(in the rows, 128 means zero)
Each path below is one point turned by a fixed rotation once a step. After each direction that follows a path, write how fast that rotation turns it, in degrees a step (0 if it stays still).
Each turn is a multiple of 5 degrees from 10 to 175, or 0.
Rotation 1:
[134 141 141 134 122 135 145 116 133 140 122 127 135 132 117 145]
[142 119 139 125 122 131 145 125 124 128 114 141 136 137 110 131]
[134 133 143 132 116 123 130 114 128 120 116 116 138 128 109 125]
[142 127 133 132 119 139 128 124 128 145 116 115 140 139 113 136]
[145 131 147 136 121 131 141 117 127 130 136 131 133 141 117 137]
[130 131 135 140 129 135 141 120 124 122 111 133 139 131 106 140]
[136 123 138 124 107 131 134 120 122 131 122 123 133 123 103 128]
[139 141 142 128 121 129 140 117 138 140 115 117 138 136 119 136]
[149 118 140 133 124 133 137 127 126 130 119 134 135 147 114 131]
[135 135 142 143 122 130 131 113 122 117 125 121 138 132 106 132]
[135 127 130 133 117 142 132 122 122 143 119 124 138 128 106 142]
[142 135 147 125 116 127 147 116 130 137 129 131 131 132 118 133]
[134 129 138 131 128 129 138 122 130 124 104 132 141 139 111 133]
[143 122 140 131 111 130 126 118 120 126 123 117 136 132 105 125]
[136 138 138 139 122 139 133 118 134 140 123 115 141 136 117 141]
[145 123 138 133 121 137 144 123 121 134 126 142 132 139 111 140]
[129 136 145 135 120 126 141 113 127 117 118 127 138 126 106 132]
[137 124 132 125 115 135 131 125 126 140 110 119 138 129 107 131]
[146 132 148 128 118 130 136 118 133 137 129 122 135 142 120 131]
[138 128 136 142 133 136 136 122 126 125 115 132 140 145 113 138]
[138 124 140 137 113 134 133 117 115 124 129 127 133 126 102 132]
[135 135 125 126 122 134 127 127 134 123 127 131 129 130 122 130]
0
[129 128 127 138 131 134 124 128 124 127 136 127 128 132 128 132]
70
Rotation 2:
[126 115 128 123 138 133 131 130 119 118 144 125 146 139 142 124]
[127 121 127 136 125 134 141 135 125 128 110 116 142 139 131 141]
[117 115 142 115 128 140 128 136 130 124 134 121 128 148 132 124]
[141 130 142 135 141 141 144 128 137 124 121 128 135 137 127 132]
[128 100 129 127 135 138 134 130 125 128 141 133 126 133 139 133]
[138 121 131 139 125 142 128 125 137 138 111 123 124 142 130 143]
[136 119 141 122 128 135 126 131 134 139 147 133 119 147 127 125]
[153 134 127 139 138 137 131 119 133 134 131 130 133 135 137 135]
[132 114 120 126 120 127 129 132 118 142 146 125 128 141 137 140]
[136 143 127 127 124 136 120 123 131 137 120 114 130 148 137 139]
[131 135 139 118 131 124 139 135 125 130 152 128 132 143 131 130]
[135 135 121 131 142 132 135 123 128 120 125 120 139 134 149 144]
[117 120 132 124 118 122 137 140 120 127 134 124 125 142 134 147]
[129 138 139 121 133 131 124 128 140 115 115 124 124 148 140 135]
[135 121 143 131 132 120 144 137 128 115 140 142 130 137 129 137]
[134 113 120 132 136 127 123 123 131 118 116 134 130 138 148 138]
[132 114 138 133 113 122 126 139 125 129 127 135 129 149 120 138]
[144 126 134 121 133 130 118 123 137 123 123 134 135 149 139 117]
[143 118 129 139 129 125 137 132 118 127 139 134 148 139 124 130]
[131 113 117 123 126 134 122 127 124 133 120 119 141 145 146 127]
[130 129 138 131 121 138 132 138 121 132 131 119 138 151 114 132]
[129 122 126 119 128 122 134 134 128 133 129 129 124 128 130 123]
170
[130 129 128 129 129 138 131 125 130 138 133 124 123 125 127 130]
20
[121 123 131 127 124 128 125 128 125 126 141 131 128 128 126 128]
175
[127 132 124 135 122 130 128 134 129 124 129 127 123 123 131 120]
0
Rotation 3:
[152 121 135 127 117 141 127 126 117 121 136 143 126 135 132 139]
[137 133 125 124 126 131 143 121 113 135 129 118 107 126 145 118]
[135 114 145 128 130 141 137 126 114 128 118 142 136 111 133 123]
[141 119 120 135 115 131 127 121 107 123 133 138 108 132 123 130]
[123 112 127 129 134 131 154 131 113 138 127 119 118 122 137 122]
[129 108 138 121 115 130 134 123 119 114 128 148 130 123 120 120]
[131 120 117 136 116 131 138 141 115 118 138 128 109 138 137 131]
[133 113 139 111 125 134 154 126 125 134 135 124 133 127 135 121]
[135 124 140 122 112 131 124 133 120 110 129 147 119 126 141 121]
[149 126 121 133 124 142 144 134 114 131 135 119 123 133 142 137]
[138 123 147 113 124 132 136 116 119 137 129 134 118 115 133 114]
[136 123 128 138 126 136 128 130 105 113 114 144 120 127 140 130]
[143 117 122 133 123 137 146 121 112 138 140 120 118 122 121 125]
[119 107 144 122 127 126 133 125 115 131 120 140 113 124 135 119]
[135 115 117 135 118 130 145 132 112 106 126 138 131 131 126 129]
[129 113 132 123 116 137 142 134 126 141 148 124 111 127 128 121]
[128 115 141 112 124 124 141 132 119 114 117 137 125 136 144 127]
[146 131 122 133 114 138 141 136 121 113 144 134 126 123 134 119]
[136 116 143 119 122 143 131 129 120 144 131 125 115 131 144 133]
[144 133 137 122 127 123 140 119 110 111 119 135 124 122 138 120]
[139 121 124 144 121 151 132 133 115 134 137 139 120 119 134 123]
[134 126 126 123 128 128 132 121 127 127 125 127 137 132 123 133]
155
[128 129 115 128 127 134 131 126 130 134 131 127 127 131 131 125]
130
[125 128 131 123 137 122 133 123 129 131 127 129 127 130 133 122]
125
Rotation 4:
[125 110 134 144 138 134 124 125 126 108 135 125 135 131 140 134]
[131 102 126 140 125 126 128 131 119 126 144 124 135 125 123 121]
[126 118 122 148 121 139 134 122 116 128 128 131 119 116 136 113]
[125 113 119 140 114 133 121 114 143 118 129 136 118 121 131 123]
[143 119 114 129 105 137 136 129 131 116 134 130 125 127 118 130]
[145 123 125 131 125 141 141 131 127 111 126 136 127 123 146 133]
[146 112 136 138 131 124 121 134 135 109 131 141 133 129 131 127]
[144 118 143 144 119 130 136 130 113 127 132 135 132 131 120 121]
[130 116 139 142 125 144 130 118 128 137 129 145 126 129 139 123]
[125 116 123 142 119 144 116 124 133 125 132 141 125 142 118 131]
[127 121 121 140 115 146 138 122 120 119 137 122 132 137 129 143]
[133 108 117 139 139 141 130 129 130 120 136 125 135 125 143 136]
[133 114 121 148 133 130 123 136 124 108 132 121 130 123 121 117]
[129 112 137 143 116 129 140 118 122 120 134 122 129 112 131 114]
[132 109 121 131 119 138 128 126 135 130 133 144 119 117 132 111]
[133 126 121 137 107 135 126 126 128 109 126 142 115 132 125 127]
[144 118 129 131 112 131 139 122 132 116 132 136 130 131 138 146]
[154 116 124 137 135 138 131 140 129 122 129 142 134 132 131 131]
[139 125 145 152 132 138 127 127 122 114 124 133 134 132 127 123]
[130 106 145 139 124 137 132 117 132 133 138 134 138 130 126 125]
[122 114 121 140 124 153 129 131 119 132 136 139 125 136 124 119]
[127 120 129 124 131 125 124 124 138 131 130 130 131 127 132 130]
135
[128 128 130 137 123 130 131 135 134 128 135 128 127 129 132 127]
0
[128 129 135 131 132 133 126 128 126 133 128 132 133 138 126 133]
35
Rotation 5:
[141 126 115 132 121 144 120 133 117 133 124 136 130 144 127 133]
[137 128 123 115 126 131 137 109 139 124 126 130 132 143 137 131]
[131 132 125 110 126 117 113 123 119 136 116 137 124 135 124 117]
[134 119 128 133 113 122 119 126 128 137 126 134 118 133 152 138]
[141 119 137 113 129 133 125 133 134 138 115 117 133 133 129 142]
[135 133 117 128 110 146 122 123 122 131 118 130 125 140 119 127]
[139 137 124 117 128 126 128 113 134 134 134 140 139 139 138 135]
[135 119 130 108 126 124 111 124 122 126 122 126 122 137 135 113]
[132 116 121 131 110 121 128 131 124 140 112 140 126 133 141 134]
[145 125 127 120 135 134 120 129 134 136 120 120 123 139 129 148]
[128 135 131 120 109 140 128 113 129 130 115 125 126 141 123 123]
[138 139 124 118 122 126 116 123 124 140 133 147 139 133 135 133]
[136 113 131 116 124 130 117 124 128 127 130 120 127 138 149 120]
[133 115 126 121 117 122 133 134 124 134 105 139 133 137 127 129]
[141 131 113 128 129 133 119 122 129 132 123 127 116 141 129 145]
[131 135 141 115 120 126 128 108 135 136 118 123 128 140 130 128]
[136 132 128 117 112 130 108 132 117 137 125 142 131 126 130 125]
[137 114 122 126 121 134 125 127 133 135 129 125 134 136 153 132]
[139 118 129 116 131 131 132 130 123 130 109 132 133 144 121 127]
[134 133 109 128 117 126 122 116 127 126 121 137 115 138 130 135]
[132 133 139 117 129 117 119 114 135 145 125 124 130 136 139 134]
[131 123 128 129 130 129 134 125 126 134 134 127 123 120 123 125]
0
[126 139 128 125 129 125 127 118 129 127 132 131 127 130 125 125]
80
Rotation 6:
[123 136 115 117 123 134 138 124 119 114 137 137 147 118 119 123]
[116 134 122 119 127 130 132 132 123 123 110 115 127 107 135 120]
[122 131 137 117 117 124 125 130 107 109 118 136 127 125 127 137]
[122 141 114 118 139 122 135 116 115 125 129 133 136 115 116 135]
[127 139 125 112 117 132 121 115 132 123 111 123 124 111 132 125]
[120 125 115 118 111 125 125 124 109 119 122 142 125 131 121 124]
[113 133 117 120 142 136 127 117 109 129 123 119 122 122 119 131]
[137 130 136 112 119 137 127 108 122 114 123 122 125 121 120 123]
[120 124 106 114 127 132 136 121 118 116 125 138 136 133 128 114]
[104 131 128 120 129 148 128 129 119 122 121 117 129 116 130 129]
[133 131 139 121 120 127 138 125 108 108 126 127 126 121 117 120]
[126 136 112 112 144 126 133 123 119 113 121 130 142 123 131 127]
[114 134 130 112 114 135 128 124 127 124 122 124 138 107 130 135]
[120 136 122 123 118 118 141 128 113 117 118 136 117 117 122 121]
[125 143 120 116 140 133 116 123 111 117 117 130 126 123 130 139]
[129 128 127 110 112 128 125 110 119 129 125 123 137 115 114 130]
[116 127 111 116 125 124 138 115 122 124 114 130 115 127 129 118]
[113 137 127 118 126 149 115 122 115 116 125 133 122 127 125 133]
[131 128 123 121 123 133 134 120 108 122 131 120 133 117 108 116]
[123 124 123 109 136 132 133 119 122 114 111 120 129 128 140 119]
[111 127 132 115 117 141 133 123 121 111 134 137 136 123 127 136]
[134 126 123 124 125 127 122 130 130 130 124 125 138 127 130 122]
100
[127 130 133 129 130 124 134 136 129 122 129 128 135 122 133 129]
35
[132 127 128 127 127 124 128 129 128 120 123 133 122 135 134 125]
125
